One vector is turned by the same rotation once a step. Each row is the vector after some number of steps, and that number follows the row.
The counts run from 0 to 112.
[-45 -54 -27  18 -30 -58 -27  26 -26 -43 -10   6   1 -33  49 -31   2 -24
  39  22  32] | 86
[-56 -29 -52  46  -8 -30 -48  32 -26 -24   5 -11   2 -29  55 -35  -5   0
  34  15  29] | 102
[-46 -67 -15 -13  -6 -38  14  45 -10 -25 -22  25   5 -48  38 -25  15 -48
  39  24  30] | 71
[-65 -27 -66  28  16   1 -16  58 -16  -4  13 -12  23 -47  57 -23  24  30
 -10   6 -10] | 92
[-31 -59 -38  -9 -35 -63  -3  45 -24 -37 -12  17  23 -45  49 -16  30   1
   2  16 -15] | 0
[-53 -53 -38 -20  17  -4  34  67  -1  -5  -5  17  24 -60  41 -11  47  -6
  -4  15  -8] | 81
[-75 -27 -49  40  32   9 -16  46 -13  10   7 -12   8 -44  51 -28   5  -8
  27  10  32] | 48
[-55 -62 -38   9 -13 -52   3  42 -42  -8   0   5  33 -41  48  -7  39  26
   3   0 -13] | 41
[-48 -20 -67  39  -8 -17 -49  48 -11 -38   3  -9   4 -39  63 -35   1   5
   6  23  10] | 8
[-33 -45 -50 -19 -15 -25   5  61   7 -49 -16  24  12 -55  48 -20  31  -8
 -17  30 -15] | 53
[-30 -52 -47 -12 -27 -50  -4  50 -10 -49 -13  19  21 -48  51 -18  31  -1
  -8  21 -20] | 95
[-77 -40 -36  38  26  -5 -15  43 -30  10   2 -12  11 -39  45 -26   8 -13
  43   7  44] | 74
[-73 -28 -61  33  36  18 -12  59  -5   4   6 -16  12 -47  53 -30  16  -1
   8  12  16] | 22
[-39 -22 -58   7   8   5 -23  58  22 -47 -10  10  -5 -53  57 -38   5 -24
  -5  36   7] | 36
[-34 -24 -67   8  -7 -12 -31  56  12 -53  -7  11   6 -50  61 -32  11  -4
 -17  32  -6] | 78
[-73 -54 -25  19  27 -15   5  43 -19   6  -6   0   8 -43  40 -26   8 -33
  49  12  47] | 73
[-40 -21 -63  18  -4  -8 -39  55   9 -55  -3   7  -5 -45  58 -40  -2 -18
   1  36  14] | 104
[-49 -37 -40  32 -19 -41 -45  29 -21 -39  -6   5  -5 -33  50 -40  -7 -23
  40  21  37] | 60
[-66 -73 -19  -7  11 -37  34  45 -31   8  -9  13  24 -52  35  -7  37 -10
  29   4  15] | 56
[-38 -60 -35 -29   3 -23  25  62   3 -31 -16  26  18 -58  39 -13  38 -21
  -5  23  -9] | 54
[-51 -38 -34  14   9  -8 -20  45   7 -38 -12  11 -12 -46  48 -42  -3 -49
  37  34  41] | 88
[-39 -21 -61  23  -6 -15 -44  46   8 -52  -5   4  -8 -40  57 -44  -4 -21
   9  34  19] | 35
[-58 -19 -72  42   2 -10 -41  47 -13 -19   8 -12  16 -41  60 -27  11  23
  -1  12  -1] | 50
[-67 -26 -54  21  41  27 -10  61   7   0   2  -3   6 -51  48 -30  14 -22
  16  21  24] | 90
[-53 -25 -56   9  29  19 -12  63  27 -25  -4   5  -2 -52  52 -37  10 -33
   7  34  23] | 63
[-28 -59 -38 -25 -20 -44  11  55  -8 -48 -17  27  13 -53  50 -17  35 -15
  -5  24 -12] | 27
[-52 -69 -27 -26   9 -27  37  58 -13 -10 -12  21  24 -59  38  -9  42 -18
  11  15   2] | 55
[-56 -37 -66  22  -6 -22 -23  52 -21 -19   8  -7  29 -44  60 -20  32  35
 -14  10 -24] | 93
[-60 -62 -37 -15  18 -19  29  58 -19   7  -7   9  34 -57  44  -2  43   4
   1   9  -7] | 13
[-44 -68 -26 -29  -8 -39  29  50  -6 -31 -21  33  14 -57  39 -12  29 -30
  13  24   5] | 28
[-39 -21 -68  18  -8 -10 -40  56   9 -53  -3   6  -1 -45  61 -36   6  -3
  -8  31   1] | 9
[-51 -65 -28  19 -28 -69 -15  26 -48 -19  -4   9  19 -33  45 -16  18   2
  34   6  16] | 16
[-69 -71 -14   0  13 -29  24  38 -28  11 -11  11  16 -46  34 -14  24 -26
  42   5  34] | 30
[-53 -47 -55  11 -17 -36  -4  50 -34 -13   3   3  35 -41  53  -9  40  31
 -10   2 -27] | 67
[-71 -68 -21   9   5 -40  11  35 -47  12  -5   2  27 -39  38  -7  28   0
  41   0  26] | 57
[-32 -31 -63  -1 -19 -26 -19  57   3 -56  -6  12  11 -50  57 -22  22   6
 -22  29 -17] | 52
[-40 -45 -49 -20  10  -8  20  66  15 -27 -10  21  15 -58  48 -20  35 -17
 -14  30 -12] | 80
[-41 -24 -71  22 -12 -21 -35  52  -8 -45   2   0  13 -43  62 -31  19  17
 -16  18 -15] | 51
[-52 -53 -45 -18  19  -2  30  68   3  -9  -8  16  22 -60  43 -12  40  -8
 -10  19 -12] | 12
[-60 -34 -39  12  24   3 -10  52  12 -22  -7   3  -7 -47  46 -38  -1 -46
  33  31  45] | 20
[-34 -29 -58  -5  -3  -2 -17  64  19 -49  -8  16   2 -57  56 -32  20 -13
 -17  36  -9] | 10
[-49 -65 -34   8 -30 -66  -7  34 -39 -25  -8  12  26 -39  49 -13  28  13
  15   6  -1] | 42
[-42 -62 -22   3 -33 -70 -14  29 -28 -44 -15  18   6 -37  45 -21  18 -22
  34  16  23] | 112
[-43 -69 -18 -16  -8 -47  20  42  -9 -32 -25  25   8 -49  36 -15  21 -43
  31  26  21] | 2
[-58 -64 -13 -10   9 -27  22  41 -11  -7 -17  19   8 -47  36 -20  18 -48
  43  16  38] | 3
[-44 -22 -63  34 -10 -23 -51  43  -6 -47   1  -2   0 -36  57 -44  -4  -8
  15  28  23] | 103
[-74 -48 -33  34  24 -12 -11  38 -29  16   0  -8   9 -38  41 -27   8 -18
  48   5  48] | 5
[-66 -23 -68  31  20  -1 -18  57 -12  -3  12 -12  22 -48  57 -23  20  24
  -3   9  -1] | 23
[-59 -30 -43  15  32  15 -13  56  15 -17  -6   6  -1 -52  46 -40   1 -43
  26  30  41] | 89
[-71 -66 -19   8  17 -29  16  36 -30  12  -8   6  14 -43  38 -17  20 -25
  45   7  40] | 99
[-63 -59 -43   5  -1 -32  16  46 -35   8   1   7  38 -48  45  -3  44  26
   2  -2 -11] | 109
[-41 -66 -21  -2 -26 -54  -5  30 -19 -41 -18  21   3 -41  40 -27  11 -39
  36  26  27] | 44
[-69 -20 -62  45  18   4 -32  51 -18  -1  12 -19  12 -43  54 -32   9  16
  12  11  16] | 49
[-64 -64 -32 -10  14 -24  34  56 -25  11  -6  11  32 -50  39  -1  42   0
   9   6  -6] | 82
[-63 -66 -29   6   2 -46  19  41 -42  12  -1   4  36 -46  39  -7  37  12
  22  -1   4] | 83
[-40 -39 -54 -17  11  -1  11  71  17 -33 -10  18  11 -61  49 -22  33 -15
 -15  25 -11] | 11
[-73 -28 -54  50  15 -13 -38  38 -25  -2  11 -16  11 -34  52 -30   0   5
  29   9  32] | 75
[-60 -37 -51  49  -6 -34 -42  29 -29 -22   4  -9   5 -33  50 -36  -4  -2
  38  11  36] | 33
[-76 -55 -25  30  17 -29  -7  31 -36  14   1  -6  12 -33  39 -21  12 -11
  49   4  42] | 100
[-46 -16 -67  32 -10 -17 -49  48  -5 -45   4   0   4 -40  64 -38   1   5
  -2  22   2] | 77
[-35 -65 -30 -24 -20 -48  13  54  -8 -44 -17  29  18 -49  44 -14  33 -21
   3  26  -4] | 96
[-44 -25 -51  18  15   3 -24  53  17 -40  -8   9 -10 -49  52 -45  -4 -41
  13  41  32] | 62
[-47 -61 -21  -1   0 -31   0  39  -7 -33 -16  17  -1 -42  42 -32   4 -52
  42  25  42] | 45
[-38 -62 -27   1 -35 -69  -6  34 -33 -42 -14  19  14 -36  44 -17  15 -12
  29  17  10] | 43
[-33 -65 -33  -9 -37 -68  -1  40 -24 -43 -15  25  22 -41  46 -17  28  -6
  10  18  -7] | 69
[-40 -38 -61  15 -15 -33 -19  50 -16 -39   4   8  21 -46  57 -18  29  24
 -15  14 -23] | 25
[-59 -28 -58  51  -1 -19 -48  37 -25 -18   6 -14   5 -35  56 -37  -1   4
  22  13  24] | 7
[-45 -71 -17 -26  -5 -39  28  48  -2 -27 -18  29  11 -51  36 -13  28 -38
  17  23  11] | 97
[-74 -57 -20  10  20 -20  10  37 -18   9  -8   7   7 -43  35 -21  11 -34
  49  15  47] | 4
[-42 -59 -26  18 -28 -62 -22  26 -30 -37 -11  13   8 -35  45 -28   4 -19
  40  15  28] | 17
[-72 -25 -64  28  36  17 -12  59  -7   5   8 -10  15 -47  53 -25  15   8
   4  10   8] | 91
[-30 -51 -50  -9 -28 -42  -7  49 -11 -49 -10  16  18 -50  50 -17  29   3
 -14  24 -23] | 26
[-60 -27 -58   8  35  23   4  67  12  -5   3   0   8 -59  51 -26  21 -12
  -3  22   5] | 64
